One turn moves each row of this set onto another row. After a few examples, where does it send each row asked below?
z_326: [-12  -4   7  14  11  18 -18   1  -6  -2  27 -21  -3  25  -2 -20   0  13
   6  14 -28   2   3  17  16 -25  20  -2   5   7  21]
z_721: [ -9  -4  10  14  10  19 -17   5  -2  -7  20 -25  -6  23  -3 -22  -1  17
   5  15 -29   4  -1  19  19 -25  15   0   9   2  25]
z_352: [ 12 -18 -11 -16  -2  37 -13 -12  14  13   2 -23  -3  22  -2   7   1  24
 -16  13 -21  13  -4   5  -4 -10  -6   5 -12  17  10]
z_637: [ -9   4   5 -13  -1  35  -8   7  10   5   0 -10   0   5   5  -9  11  -4
  -2  12   3 -10   2  -9 -10  35   2   2   5  16 -12]
z_336: [-18  -9  24  20   6  20 -17  13   6  -9   8  -8  -6   0 -14 -14   9   6
  20  28  -2 -12 -12   8  10  -2  11 -21  18  24   9]
z_372: [ 14 -22 -15 -22  -5   2  -1 -17  15  -3 -18  -9  10  -3  15 -23  20   6
 -10   0 -26 -14   6  -5   3   0   6   1  16  22  10]
z_260: [-13   1   8 -12  -2  32 -10   7  17   7   0 -10   4   8   0  -7   5  -4
 -10  11   3  -7   3  -4  -7  34  -2   2   8  17 -16]
z_666: [-12  -8   5  15  11  16 -17   0  -7  -4  23 -18  -8  28   1 -22   2  12
   0  11 -32   1   2  19  20 -27  14  -2   9   6  18]
z_903: [-21  -7  23  20  12  19 -20  12   7  -7   7  -5   0  -3 -17 -16   8   8
  17  32  -9 -15  -7   5  12  -1  13 -19  18  19  10]
z_736: [ -9 -20   6  17   6   4  13 -18  -4 -15  19  -3  -3  -7  11 -18  11   0
  15   8 -28  -5 -17  12  13  -8  24 -10  15  18  17]
z_182: [-20  -9  23  23  11  24 -20  12   6  -7   4  -4  -8   1 -18 -14  10   9
  11  32  -9 -12  -9   7  14  -2   6 -19  17  19   8]
z_53: [ -5 -22   4  16   6   9   6 -19  -5 -18  19   1  -2 -11   3 -19   9  -2
  18   9 -27  -2 -14  12  13  -7  23 -11  13  22  21]
z_371: [ -6 -23   5  18   4  12   8 -19  -4 -19  20   4  -8  -8   4 -20  10  -5
  15   7 -27  -4 -16  13  14  -3  18 -13  15  22  14]
z_420: [ -7   2   9 -11  -2  29  -4   3  16  11   2 -14  -6   9   7  -3   4   1
  -5   5   8  -9   2  -1  -1  37   0  -4   3  20 -13]
z_377: [  3 -22 -10 -20  -6  -4   0 -20  13  -9 -18  -8   8  -5  16 -18  19   6
  -7  -7 -28  -8   9  -3   1   5  -3   4  14  20   8]
z_311: [ 11 -14  -7 -15  -1  35 -11 -10  14  10  -9 -23  -8  17  -1  11  -4  31
 -14   7 -14  17  -3   7   2  -9  -8  -3  -4  14  15]
z_492: [-14   1   8 -15   1  27 -11   5  16   3   2 -14  -5   5   3  -5   8  -1
   3  12  -2 -13   0  -7  -9  37  -8   0  -2  19 -14]
z_933: [ 11 -24 -13 -18  -6   0   2 -20  15  -2 -21  -7   9  -6  12 -20  19   2
 -16   1 -20  -8   5  -2   7   5   3   4  16  27  11]
z_105: [  8 -24  -6 -18  -6  -4   5 -18  19   2 -18 -10   6  -2  17 -16  15  13
 -14  -6 -21 -13   9   2  10   8   3   0  19  18   8]
z_698: [  5  -8 -13 -17   3  30 -18  -9  11   6  -8 -26  -8  21   1   9   2  24
  -8  12 -22  16  -3   0  -4 -15 -12   0 -14  16  14]
z_639: [  9 -17 -12 -21   3  41 -16  -6   8   9  -3 -22  -3  20  -1   8   0  28
  -9  15 -20  13  -7   0  -8 -13  -5   3  -6  15  12]

z_336 goes to z_721
z_372 goes to z_637
Where do these go?
z_371 goes to z_182
z_311 goes to z_105
z_326 goes to z_53
z_933 goes to z_260
z_698 goes to z_377

One turn moves each row of this set onto another row. After a few examples, where does it send each row asked below?
z_741: [  1 -18   5  20 -10   5  26   9  12  16  12  18 -10   5 -22   5   5   0]
z_109: [-15  -5   2 -24   2  -2  16  35 -13  34  13 -16  -1  21  -5  -2   3   5]
z_367: [ 13  -7   4 -31  19   1   1  10   4  12   0  -3 -27  14 -14   9  -7  -7]
z_85: [-13  -8   0 -34   2  -5  -4  10  15  20   5  11  11  -1 -17  17  10  10]
z_510: [  3 -17  24 -12  24 -17  -6  18  15   6   4   8 -17  -5  -8  -4  17   6]
z_568: [-26 -32   5  -5  -4 -20  11  27  -7  33  15   1  -4  10  -5   4  24  13]
z_616: [ 17 -28  12 -15  14   9   7  10   6  15 -10   0  -5  -5 -29  -7  14 -15]
z_877: [ 12 -28  -8 -26  17  11  -3  10  -2   8  -1  -2  -2   9  -1  16   9  21]
z_374: [-19 -18 -20  11   6  -2  19  19 -11  22   4 -12  -3  11   2   6   2 -12]
z_324: [  6 -37   8  19  -4   3  14   7  -5   8   4  12  -1  -2 -12  14   6 -15]
z_669: [-21 -31   3  -5  -8 -21   8  23 -14  30  20  10  -8   8  -8  -3  22  16]
z_359: [-27 -15   2 -20  -6 -18   5  20   8  30   7  11   8  -1 -12  16  23   9]
z_650: [ 10 -14  -9  -3   7  13  12  39 -21   8  16 -14  -2  -4  -3  -3  10  -3]
z_829: [ -7  -1   2  -1  -6  15  -7  16   0  -4  19   1  -8   0 -31  12  16  -5]
z_665: [  6 -20  27 -17  22 -16  -4  22   9  12  -4   8 -22  -7  -7  -3  14  -2]
z_601: [-11 -15  17 -20  -5 -11   9  21   0  31 -12  -8 -27  16  -1   6  18  18]
z_338: [  2  -3   3 -20  10 -12  25  15 -20   5  17   2 -14  27  -3  13  10   6]
z_673: [-11  -6   8 -12  11  15  -7   5   0  17  11   7 -20   2  -6 -17  -6  21]
z_675: [ -3 -11  16 -27  -7  -8   9  25  -3  22  -8 -12 -30  20  -4   8  18  13]
z_503: [  8 -23 -13   3  -5  16   7  19  -4  12  -1 -13   8  14 -18  19  -7  -2]
z_71: [ 12  -8  17  -4  12 -13  -7  16  -1  32  -3   8 -18 -23  -9  -3   1   2]
z_516: [  3 -29  12  19  -1   7   6  10  -9  10   6  18   3  -4  -7  17  11 -14]
z_375: [-19 -20 -15  16   3 -10  22  14  -9  22   1  -8   0   7  -6  10   7 -16]
z_102: [ 21 -27   6 -18  18   9   7   8   1  15  -8  -3   5   4 -28  -1   9 -12]
z_456: [ -2   1   5   5 -12   3  27  18   5  20  19  15 -16  20 -23   3   2  10]
z_491: [ 11   0   0   5   5   1  -8  20  -9  33   7  -3  -8 -22  -8   2  -8  -1]
z_896: [-15   2   7  -3   3 -10  -5  12 -27  24   7   7  13  13 -20   9   4  15]

z_324 goes to z_665
z_456 goes to z_491
z_516 goes to z_510
Where do these go?
z_338 goes to z_650
z_503 goes to z_367
z_616 goes to z_601
z_829 goes to z_673
z_102 goes to z_675
z_359 goes to z_741

